Each row has a name. Each question is about the rows just above it.

k859:   7  -7  -8 -21 -17   3   7 -22  18 -20   4  11 -11  23 -15   7 -16  15  20  12 -18  23 -18  15 -15 -12   7 -17 -19 -17  15 -15  -4 -19 -19  23  -2   7   3  24   8 -10
k566:  -2  15  -3  32  36  -1 -15  -5  -6   0 -17   5  17 -17  33  -1  13 -25 -10 -24   1 -10  10  -8  -5  -7   6  -1  37  33  -9  25  -1   8  -1 -12  17 -18  20 -17   0  22
k789:  0  2 -2 -1  3  3 -1  4  8  7  0  4  3  9  4  1  3 -1  6 -2  3  9  1  7  2 -1  3  3  3  1  6  2  8 -1  5  9 10  0  2 10 -2  9
k797:   0  -5  -5  -6   3  -4  -4 -15  23 -18  -7  16 -12  30   4   1 -21  11  25  -4   7  28 -27  16 -12 -22  11 -15   2  -4  17 -14  22 -28 -13  27  29   2 -13  31   4  20
k395:   1  15 -26  -7  -8  27  10 -49   7 -41   1  -3  21 -18 -10  30   8 -13   6  12 -40   5   5   8 -41 -13  15 -37   2  -8   6  -6 -56   5 -46   1 -46 -13  17   0  21 -44
k766:  2  6 -2  6  8  3 -3 -1 -3  0 -3  1  8 -9  7  2  6 -9 -5 -5 -1 -4  6 -3 -3  0  2 -1  8  7 -3  9 -6  5 -2 -5  4 -5  6 -9 -1  0
Whose row is   1  15 -26  -7  -8  27  10 -49   7 -41   1  -3  21 -18 -10  30   8 -13   6  12 -40   5   5   8 -41 -13  15 -37   2  -8   6  -6 -56   5 -46   1 -46 -13  17   0  21 -44? -> k395
Whose row is  0  2 -2 -1  3  3 -1  4  8  7  0  4  3  9  4  1  3 -1  6 -2  3  9  1  7  2 -1  3  3  3  1  6  2  8 -1  5  9 10  0  2 10 -2  9? -> k789
Whose row is   0  -5  -5  -6   3  -4  -4 -15  23 -18  -7  16 -12  30   4   1 -21  11  25  -4   7  28 -27  16 -12 -22  11 -15   2  -4  17 -14  22 -28 -13  27  29   2 -13  31   4  20? -> k797
 -2  15  -3  32  36  -1 -15  -5  -6   0 -17   5  17 -17  33  -1  13 -25 -10 -24   1 -10  10  -8  -5  -7   6  -1  37  33  -9  25  -1   8  -1 -12  17 -18  20 -17   0  22 is in which row? -> k566
Where do  2  6 -2  6  8  3 -3 -1 -3  0 -3  1  8 -9  7  2  6 -9 -5 -5 -1 -4  6 -3 -3  0  2 -1  8  7 -3  9 -6  5 -2 -5  4 -5  6 -9 -1  0 appear? -> k766

k428:   1  -7 -11 -11  37  34  -3   6   6
k789:   1  34  36 -17 -14   7  -3   6  19
k395: -10  18   0   7  -2   8 -11 -12 -10
k566:   7  34  36 -17  35   6 -10   6  19
The row with -10  18   0   7  -2   8 -11 -12 -10 is -> k395
The one value in k428 and k395: -> -11
Which value is in both k789 and k395? -> 7
Which row holds   1  -7 -11 -11  37  34  -3   6   6? -> k428
Which value is in both k395 and k789? -> 7

k789:  14 -17  24   4 -13  -3  -8  -3 -11   6  -2 -20   6  15 -18  13 -12  14  32 -13  13  -4  -8 -16  -3  -7  13  14 -14  -9   6  -1
k364:   9  -2  -2   4 -10 -28  13 -11 -14 -17  18   6   6   7   4 -15  -6   8   0 -12   5 -14  -6   0 -26  17 -13   8   2   9  12 -23
k566:  24 -21  16  -2 -11   6 -20   9  -8  11 -15 -17 -12  17 -21  16 -16  -9  17  -6  20  15  14 -15   6   3  15  17 -22  -3  -6   5
k766:   6 -10   8  16 -16   2  -5 -22   3  11   8  -8  18   7 -15  14   8   8  15 -11   9 -24 -20  -4   2 -12  17   8 -10 -28   8   3
k307:   7  -6  18   1  -7  15  -5  10   1  25 -15  -8  -3   6  -7  22  -1   4  12  -5   7  12  10  -9  23  -3  21   5  -7   0  -9  16
k428: -10 -11 -16 -19   9  14 -24  25   1   8 -19 -18 -20  -9 -19   4 -12 -13 -13   3 -12  32  30 -12  26  -2   7 -13 -20  -3 -19  19
k859:  41  -6  35  -4 -10   0   2  25 -19   9  -8 -11 -17  32  -7  12  -9  25   7  -8  27  21  19  -7   1  32   6  39  -5  29   2   7
k395:  16  13  15  -4   2 -16  41   5 -15 -14  16  16  -6  13  15 -17  11  16  -6  -3  11   6   3   7 -16  51 -18  15  21  49   8 -16
Whose row is  16  13  15  -4   2 -16  41   5 -15 -14  16  16  -6  13  15 -17  11  16  -6  -3  11   6   3   7 -16  51 -18  15  21  49   8 -16? -> k395
The row with  24 -21  16  -2 -11   6 -20   9  -8  11 -15 -17 -12  17 -21  16 -16  -9  17  -6  20  15  14 -15   6   3  15  17 -22  -3  -6   5 is -> k566
The row with  41  -6  35  -4 -10   0   2  25 -19   9  -8 -11 -17  32  -7  12  -9  25   7  -8  27  21  19  -7   1  32   6  39  -5  29   2   7 is -> k859
 14 -17  24   4 -13  -3  -8  -3 -11   6  -2 -20   6  15 -18  13 -12  14  32 -13  13  -4  -8 -16  -3  -7  13  14 -14  -9   6  -1 is in which row? -> k789
Whose row is   7  -6  18   1  -7  15  -5  10   1  25 -15  -8  -3   6  -7  22  -1   4  12  -5   7  12  10  -9  23  -3  21   5  -7   0  -9  16? -> k307

k789:  -4  -3  -7  -6  16 -22 -12 -16   5   6 -17 -18 -44 -36  20 -18
k469:  16 -23  12 -33  23 -33 -28 -44 -28  -9  23  13  15  -2 -36  56
k428: -24  21  17 -10 -44  -6  17 -40  30 -30 -34 -51 -11  -6 -14 -17
k395:  18 -17 -18   9  33  -8  -9  31 -34  27  31  33   2 -12 -17 -33
k307: -16  12   7  -6 -31  -7  11 -27  16 -17 -10 -36 -13 -12  -6 -35
k678:  14 -23  13 -38  15  -6 -31  13 -26   2  17   2   7  -8 -36  54
k766:  15 -22  -7 -15  13 -29 -26  18 -28  18  18   4 -14 -23  -2  28
Whose row is  18 -17 -18   9  33  -8  -9  31 -34  27  31  33   2 -12 -17 -33? -> k395
The one value in k307 and k766: -> -7
The one value in k428 and k766: -> -14
Which value is in both k428 and k469? -> -44
Where do  15 -22  -7 -15  13 -29 -26  18 -28  18  18   4 -14 -23  -2  28 appear? -> k766
The one value in k766 and k307: -> -7

k364: -13 -32 -48 -10 -17 -21 -18 -21 -28 -25 -17 -13 -27
k859: -11 -30 -42  -9 -14 -19 -15 -19 -25 -22 -15 -14 -22
k789: -11 -28 -45  -9 -17 -19 -15 -18 -25 -24 -15 -11 -23
k153: -19 -29 -14 -10 -22 -19 -16 -17 -23 -23 -17 -11 -23
k797: 11 26 39  9 12 19 15 19 24 24 14 13 23
k469: -12 -29 -44  -9 -16 -18 -17 -19 -26 -24 -23 -12 -24
k395: 14 32 47 10 16 23 17 21 25 26 16 14 26
k307: -12 -28 -41  -8 -13 -19 -15 -18 -25 -24 -15  -9 -23
k678: -10 -29 -44  -9 -14 -22 -17 -18 -26 -25 -16 -13 -23
-11 -28 -45  -9 -17 -19 -15 -18 -25 -24 -15 -11 -23 is in which row? -> k789
Where do 14 32 47 10 16 23 17 21 25 26 16 14 26 appear? -> k395
-10 -29 -44  -9 -14 -22 -17 -18 -26 -25 -16 -13 -23 is in which row? -> k678

k307:  10  -3 -12   6 -25   2  15  13   3  -3  15 -23  19 -10   2   1  -3   0  -4   6  10 -12   5 -27  12  -1   8   6  10 -12  15   3   5  14  16  -2  -3   3   7  -5   8   3  13   0   2   7   8  -1 -17   0   4  13   7   0
k678:   0  -3  -7  -3  -9   2   5   9  -5  -2   7 -13  13   1 -13  -5  -2  -2   1   0   6  -1  -5 -15   4  -7  -2   7  -8   3   5  -1   9   6   3   1   0  -2   1   2  11  13   2  -3   2   6   3   0  -6  -1  11  -3   1  -4
k364:  -6 -10  16  -7  21  -6  -9 -21   9   3 -15  31 -27  12   8   2  -2  -6   0  -3 -11  10   5  34 -15   5  -8  -7   6   4   9  -9  -9 -16 -24  -1   2   3  -4   2 -17 -11 -12   0  -8 -11 -11   1  21   1 -20  -2  -1   4
k469:   5  21 -23  -9 -24  -3  14  24  -9  -5  14  22  39 -15 -11   0   0   2   2   0  13 -12  -7 -32   5 -10   7  13  -7  -7  17   3  11  22  11   2  -5  -1   1  -1  20  18  17  -1  -5  10   7   1 -23  -9  22   7   7   1
k766:  -6  14  16  -7  21  -6  -9 -21   9   3 -15  31 -27  12   8   2  -2  -6   0  -3 -11  10   5  34 -15   5  -8  -7   6   4 -10  -9  -9 -16 -24  -1   2   3  -4   2 -17 -11 -12   0  -8 -11 -11   1  21   1 -20  -2  -1   4
k153:  2 -4  0 -2 -4  1  5  0 -4  4  1 -3  6 -1  1 -3  3  6  3 -1  0 -2 -1 -1  3 -8  1  2  0  0 -3 -4  1 -7  4 -1  2  0  1 -2  5 -2  4  2  5 -2 -1  0 -3 -4  5 -4  4 -3
Where do  10  -3 -12   6 -25   2  15  13   3  -3  15 -23  19 -10   2   1  -3   0  -4   6  10 -12   5 -27  12  -1   8   6  10 -12  15   3   5  14  16  -2  -3   3   7  -5   8   3  13   0   2   7   8  -1 -17   0   4  13   7   0 appear? -> k307
Whose row is   0  -3  -7  -3  -9   2   5   9  -5  -2   7 -13  13   1 -13  -5  -2  -2   1   0   6  -1  -5 -15   4  -7  -2   7  -8   3   5  -1   9   6   3   1   0  -2   1   2  11  13   2  -3   2   6   3   0  -6  -1  11  -3   1  -4? -> k678

k797: 18  6 18 14 -8 -1 -5 -8
k469:   3 -25 -26  12  -5   0 -11 -11
k566:  8 -7 -4 -1 -7  2  0  0
k395: -1  1 -1  0  2 -3  4  4
k859: 31  9 27 14 -4 -3 -4 -3
k153:  22 -37 -42   3  -4  -7   1  -9
k307: -11  14 -13   5  -3 -13  12 -19
k678:  0 -7  2  2 -4 -4  2  0
k789: 12  3 12 12 -9 -6 -2 -7
k766:   1  -8  -5   3 -11 -10   3  -8
k428:  19 -37 -47   9 -17   0  -3 -29
k364: -13   6   1   9  -3  -4   9   4
The one value in k428 and k153: -> -37
Which value is in both k469 and k395? -> 0
The one value in k307 and k766: -> -11

k153:  -2  -5 -10 -11 -13  -7   2   5  19  25  36  31  37  32  23  14   2  -8 -17 -27 -28 -32 -50 -22 -17 -13  -9  -8  -9  -8 -11 -12 -12
k307:  -2  -7 -11 -12 -21  -6   1  14  18  28  42  33  18  26  14   4  -9 -16  20 -28 -28 -25 -14 -15 -11  -8  -8  -9  -9 -16 -13 -11  -8
k469:  -2  -7 -10  -8  -2   1   9  20  29  35  22  23  23  -1 -14 -27 -27  19 -23 -12 -12 -12 -15  -9 -12 -13 -12  -7   5  16  27  39  47
k566:  -2  -8 -11 -10 -12  -1  13  20  28  34  39  27  14   3  -9 -19 -27 -27 -26 -26 -15  -5  -3  -8 -10 -12 -13 -11  -8   1  15  28  36
Which row holds  -2  -7 -11 -12 -21  -6   1  14  18  28  42  33  18  26  14   4  -9 -16  20 -28 -28 -25 -14 -15 -11  -8  -8  -9  -9 -16 -13 -11  -8? -> k307
 -2  -5 -10 -11 -13  -7   2   5  19  25  36  31  37  32  23  14   2  -8 -17 -27 -28 -32 -50 -22 -17 -13  -9  -8  -9  -8 -11 -12 -12 is in which row? -> k153

